In the rows, zero is written as 128.
One turn moves every row onto another: examples first, then more rows asked
z_630: [135 129 149 121 148 133 110 125 111 123 127 118 145 132 120 141 103  70
 153  88 130 118 153 131 131 141 115 107 115  81]
z_827: [139 110 135 123 153 110  98 126 138 138 133 146 206 139 147 153 147 104
 116  80 131 106 146 164 119 148 130 144 118 117]
z_49: [118 137 141 121 143 121 136 124 115 110 120 154 169 149  96 151 122  85
 133  99 152  98 139 140 125 154 124 101 110 123]
z_684: [139 126 163 120 163 103 116 141 112 115 137 117 180 139 118 126  99  79
 140  99 170 115 135 132 124 140 102 120 132 114]
z_673: [134 127 130 128 169  98  96 115 104 116 156 112 153 153 108 152 109 101
 119 102 151 101 125 152  87 148 103 106 123 133]
z_583: [134 111 125 132 173 138 122 140 155 152 143 134 174 110 124 145 120 121
 135  96 117 121 126 166 116 144 123 137 105 105]
z_865: [134 131 145 124 167 104 103 134 107 109 134 103 175 151 115 142 102  82
 132 102 169 108 135 132 126 143 108 101 132 117]
z_800: [138 119 152 125 152 103  96 128 107 114 152  92 173 143 126 147 104  77
 145  85 160 109 147 132 123 145 104 110 127 104]
z_564: [139 110 119 133 169 138 122 147 157 149 145 128 176 118 128 141 117 118
 141  94 119 126 124 160 116 142 122 140 102 102]
z_140: [130 127 136 120 153 128 105 111  95 136 139 140 125 148 104 149 124  94
 126 106 121 100 125 153  96 147 122 105 115 128]
z_499: [145 124 131 121 158 100 116 127 104 121 156 125 163 158  97 141 112  88
 115 105 151  90 112 148  87 156 108 124 117 137]
z_779: [134 120 114 128 171 136 129 144 148 143 140 128 180 127 136 145 121 105
 137  96 113 106 126 151 109 143 107 164 110  98]
z_71: [146 104 131 122 149 106  97 131 137 135 137 138 210 145 150 145 143 101
 121  82 131 113 144 160 120 147 128 149 113 112]
z_13: [135 140 161 117 152 126 118 135 114 122 107 148 155 139 115 128 106  72
 141  87 145 122 146 136 130 138 120 112 122 100]
z_241: [140 102 141 133 142 111  93 129 140 161 145 134 209 136 137 142 134 111
 127  72 126 113 141 157 112 149 122 144 107 114]
z_414: [135 110 119 137 163 134 119 137 157 156 148 132 191 119 122 144 110 113
 135  92 116 108 132 155  99 146 111 146 101  96]
z_537: [134 128 130 121 149 132 112 105 104 132 137 132 130 137  99 158 119  80
 125  97 113  92 137 151 103 156 121 105 105 103]
z_168: [114 129 133 124 149 113 120 105 107 107 127 140 160 148 101 154 123  97
 130 111 141 111 148 147 121 151 118  87 103 118]
z_717: [150 134 147 119 171 121  92 133  94 139 132 111 133 148 115 130 103  76
 125  98 135 108 118 138 104 139 112 118 134 114]
z_703: [145 124 148 124 164 120  88 137  99 133 150 107 134 149 127 131 101  87
 145  93 142 119 123 137  98 133 106 120 134 118]
z_229: [139 135 133 118 155 131 108 120  94 135 120 134 129 155 100 140 119  78
 121 106 120 102 123 143 109 149 125 106 113 115]
z_464: [136 115 119 135 173 139 118 146 159 151 146 129 172 116 127 148 117 121
 137  88 121 119 122 163 109 144 122 139 107 107]
z_496: [127 126 118 129 175 139 129 139 150 146 136 136 177 120 134 153 124 107
 132  93 114  99 128 156 109 144 109 159 115 102]
z_399: [138 119 133 125 152 102  97 107 100 123 163 107 158 148 105 164 120  88
 117  94 142  83 131 151  95 160 111 108 117 125]
z_138: [136 140 148 120 156 134 105 135 102 129 110 125 139 149 116 132 107  71
 141  94 136 119 135 129 129 138 121 106 124 101]
z_952: [126 127 152 120 144 134 112 126 102 124 120 135 142 144 120 133 114  82
 155 102 132 129 146 132 133 135 121 101 115 102]
z_743: [142 111 126 125 150 109  94 134 140 135 138 140 204 149 148 153 144 104
 120  73 133 106 140 161 111 148 129 148 117 118]
z_72: [120 122 142 122 134 117 117 107 107 112 133 126 169 144 106 162 126  81
 137  96 141  99 156 140 134 157 122  91 104 106]
z_440: [132 112 127 136 166 135 119 136 158 156 142 133 193 112 126 143 109 112
 137  92 119 109 137 154 106 144 110 143 106  94]
z_40: [134 112 137 133 153 107  98 130 143 150 142 132 197 134 134 151 144 124
 122  69 132 122 134 169 122 151 128 135 107 128]
z_213: [141 137 130 118 148 122 119 121 107 128 126 156 138 157  93 143 120  82
 116  94 126  98 122 151  93 154 126 115 107 123]
z_91: [136 106 134 135 138 115  95 128 142 160 143 139 206 141 133 148 137 112
 127  68 125 109 140 157 109 151 126 142 104 117]
z_844: [130 119 124 126 173 137 132 137 146 145 134 134 182 116 135 144 124 105
 134 103 112 106 132 154 117 143 107 159 112  95]
z_755: [134 107 143 134 141 115  95 128 143 159 139 140 208 134 136 148 136 111
 129  69 127 111 144 157 116 149 125 139 108 114]
z_753: [138 110 132 134 149 106  97 136 144 147 145 126 199 142 138 146 140 122
 128  68 133 128 132 163 122 150 127 138 104 124]
z_532: [122 133 131 122 151 113 119 120 106 106 123 125 172 158 100 152 119  84
 128 109 154 102 139 136 130 153 122  89 112 118]
z_232: [152 125 141 123 166 118  90 126 105 135 156  98 135 136 119 143  97  77
 133  86 131 102 128 142  93 144 103 124 128 101]
z_194: [130 127 145 127 159 104 103 131 111 104 138 107 170 150 124 137  99  90
 148  98 163 129 147 133 124 136 102 103 122 107]
z_300: [129 115 121 137 162 138 121 136 160 155 141 137 190 117 122 150 112 114
 137  88 118 105 135 155 103 146 114 141 104  96]
z_735: [137 107 137 131 149 106 102 129 141 148 141 131 201 136 135 144 144 121
 125  76 129 129 136 166 129 150 128 135 101 122]
z_531: [137 126 130 122 166 101 105 118  98 115 144 110 166 156  99 149 114  88
 111 113 154  92 122 145 105 154 111 101 122 131]
z_818: [161 127 152 118 168 105  98 138 104 132 143 120 149 146 116 118  97  77
 124  94 144 115 118 143  92 140 104 134 130 115]

z_743 turns into z_779
z_717 turns into z_865
Now find these:
z_583 turns into z_40
z_241 turns into z_440
z_194 turns into z_952
z_213 turns into z_499
z_399 turns into z_232

One turn moves every row onto another: examples first, then more rows asked
z_562: [107 134  87 144 104 125 134 186 147 133 130 138 170 140 130 112 130 109
 131 154 146 158 116 102 150 152 121 145 130  96 131 152 168 113 127 137]
z_471: [100 140 114 140 100 129 124 146 155 130 140 132 166 136 129 138 141 133
 111 127 146 156 144  96 140 143 107 133 113 130 111 157 130 126 132 148]
z_656: [114 130 120 142 116 135 144 166 165 135 141 155 133 141 128 153 152 126
 132 122 151 144 146  97 129 139 128 120 131 121 113 136 141 121 138 142]
z_757: [125 163 130 122 129 149 194 146 132 119 141 107 143 142 110 135 149 117
 133 144 145 152 147 111 168 151 130 144  91 135 124 143 156 131 152 130]
z_24: [127 143 144 132 107 131 143 156 151 126  92 111 167 125 121 116 143 137
 129 131 138 139 133 101 151 139 103 147 123 109 140 141 135  98 156 161]
z_708: [158 141 115 146 118 160 144 147 128 131 130 149 156 157 119 113 117 126
 132 139 131 133 129 125 177 135 123 147 121 107 109 133 154 117 113 146]
z_555: [134 131  99 128 119 123 152 156 141 108 145 103 146 147 110 124 127 111
 129 142 131 142 123 101 146 129 120 144 122  57 129 132 156  86 143 128]
z_484: [118 152 108 118 127 108 174 157 159 136 136 124 134 140 108 122 130 119
 132 119 118 164 154  98 131 151 131 129 126 142 139 146 154 120 166 120]
z_609: [134 173  98 125 117 150 151 153 140 127 151 172 148 124 126 124 133 121
 135 122 133 144 131 102 143 160 161 138 118 104 123 143 169 104 148 137]
z_880: [143 137 114 126 120 123 148 154 140 164 124  95 145 123 124 124 119 137
  98 134 134 161 130 109 148 155 156 135 112 118 125 141 138 131 148 142]
z_586: [129 115 141 121 122 124 145 153 146 120 118  94 145 142 121 125 136 118
 132 131 118 142 129 102 144 119 104 134 100  98 124 156 170 106 152 161]
z_661: [143 156  94 124 124 128 139 128 138 121 154 101 144 160 113 112 113 111
 124 139 132 155 177 112 135 154 116 146 108 113 128 125 160 116 146 136]
z_897: [112 144 106 111 136 114 152 152 120 159 131 136 133 136 127 139 126 130
 128 152 110 149 146 103 129 165 112 150 102 115 130 123 147 107 147 142]
z_994: [125 169 113 109 129 139 170 155 136 112 130 134 123 118 108 129 153 123
 140 149 131 134 139 116 154 119 124 142 104 134 135 128 153 122 178 149]
z_376: [123 154 108 122 106 132 152 154 135 131 133 126 137 111  98 125 131 129
 160 139 119 135 143 107 166 117 118 125 116 113 114 127 191 110 163 151]
z_123: [135 145 127 121 101 142 155 141 129 105 119 132 134 132 125 136 136 132
 129 135 146 144 132 104 146 105 121 125 111 128 166 127 151 107 147 119]
z_165: [136 154  99  95 117 121 163 171 126 104 156 150 147 123 105 134 132 102
 126 138 132 143 133 106 170 124 125 118  91 118 119 139 155 101 128 121]
z_962: [136 155 125 122 120 114 141 146 146 123 138 125 159 100 113 105 123 120
  84 158 141 138 124 114 147 160 112 164 116 113 116 140 132 111 153 140]
z_387: [154 144 113 127 133 134 131 156 137 143 115 135 136 120 153 122 136 105
 146 123 145 150 130  91 154 135 126 134 104 122 125 152 181 134 138 162]
z_296: [101 156  97 111 111 139 171 160 171 122 128 104 126 134 112 116 142 104
 117 127 130 164 118 102 144 135 129 148 105 119 105 136 135 114 153 129]
z_2: [130 140 101 122 144 140 141 147 147 139 148 138 157 126 112 131 144 116
 121 132 151 130 132 141 115 133 120 147 127 114 100 151 173 119 145 155]
z_879: [139 137 126 131 121 128 138 157 140 137 134  83 140 124 113 125 125 102
 108 130 135 157 132  99 152 129 155 147 106  92 131 150 124 101 133 128]
z_33: [144 168  91 130 110 153 147 166 137 113 138 110 141 138 115 102 130 109
 113 141 118 165 113 116 146 136 105 144  96 112 101 132 137 101 125 122]
z_819: [155 147  97 140 119 124 143 135 131 133 131 115 130 119 137 130 113 113
 130 142 119 165 106  82 169 148 104 147 105 121 102 137 159 122 149 129]
z_712: [151 124 137 131 130 131 133 148 156 121 128 117 174 125 120 130 139 102
 120 134 164 138 139 108 145 143 133 144 115 109 140 141 149 112 172 166]
z_154: [138 126 117 126 121 142 152 155 143 143 124 156 148 125 121 123 133 108
 132 121 127 106 142  99 141 158 109 138 106  91 119 116 152 116 138 109]
z_658: [113 149 107 139 130 106 142 154 153 116 120 136 148 134 112 161 134  99
 127 147 127 129 112 121 158 165 124 135  83 127 120 138 145 118 135 133]
z_681: [143 149 124 136 103 117 142 158 132 125 133 130 124 117 125 114 126  79
 155 138 145 132 129  85 170 119 122 135 103 112 129 144 159 130 128 150]
z_75: [154 132  93 132 121 155 164 137 133 153 151 118 157 141 114  91 112 116
 131 135 136 151 135 109 145 139 113 129 133 112 140 160 147 132 152 130]
z_288: [129 130 130 122 127 125 134 131 144 116 127 139 147 133 103 125 136 122
 127 144 131 150 146 110 141 100 123 135 111 113 130 149 139 120 165 178]
z_4: [130 150 101 131 115 151 153 147 141  97 114 153 147 112 121 124 113  99
 132 125 127 139 127 110 157 160 145 138 110 152 128 155 161 113 149 145]
z_20: [146 147 117 124  96 137 156 124 124 102 118 105 150 146 123 126 121 116
 129 141 146 157 131 120 128 135 108 133 114 128 147 155 135 107 124 120]
z_201: [149 129 108  96 117 151 169 173 123 115 161 134 141 143 124 120 115 120
 113 134 141 161 128 125 168 119 129 135 126 110 139 146 149 113 141 136]
z_912: [137 168 101 127 119 120 154 158 142 118 130 131 148 155 124 127 135 125
 122 147 133 167 138 100 147 147 132 141 129  57 127 124 142 128 138 138]
z_209: [ 99 158 124 137 119 118 140 145 147 130 119 127 170 117 102 124 123 117
 123 143 119 145 120 112 159 167 111 149 103 132 107 155 128  97 149 140]
z_77: [140 163 116 131 127 135 144 158 132 137 139 132 148 127  89 107 131  98
 147 139 149 124 165 127 163 139 106 141 103 121 139 146 129 119 140 116]
z_797: [125 161  81 129 112 128 142 154 133 111 156 120 153 135 121 167 141 112
 137 146 137 147 152 102 151 122 108 125 134 118 111 150 135 107 129 140]
z_761: [134 175 122 124 123 136 145 162 144 133 147 110 152 116 116 126 132 106
 115 132 135 115 140 102 154 130 170 138 131 111 117 141 158 135 141 123]
z_335: [114 149  85 144 119 138 156 161 141 139 152 119 157 123 118 111 150 139
 115 146 143 158 117 113 150 176 125 156 103 129 135 142 168 113 130 128]
z_371: [132 145 134 129 135 140 156 147 135 127 127 143 148 133 126 128 141 146
 124 145 146 149 109 108 136 145 118 152 135 133 136 146 155 116 126  94]
z_416: [129 131  96 123 110 143 154 149 139 123 129 127 150 120 111 121 121  90
 140 143 135 109 121  96 138 148 104 148 107 151 126 139 118 118 134 137]
z_287: [165 128 117 120 136 148 140 161 143 124 142 146 178 139 137 111 137 121
 121 134 144 140 143 119 152 155 119 143 130 113 109 143 180 124 138 152]
z_675: [138 137 109 115 105 107 135 196 143 130 141 138 143 148 131 123 114 101
 134 133 118 131 136  88 132 144 126 148 134 107 128 120 145 109 135 135]
z_221: [149 145 130 118 114 136 155 161 142  99 131 112 140 123 111 130 129 113
 142 153 130 155 138 100 150 156  98 141 123  95 128 142 155  65 145 120]

z_562 turns into z_296
z_757 turns into z_708
Now find these:
z_287 turns into z_209
z_24 turns into z_586
z_387 turns into z_471
z_897 turns into z_661
z_484 turns into z_75
z_962 turns into z_221
z_33 turns into z_165
z_819 turns into z_797
z_681 turns into z_656

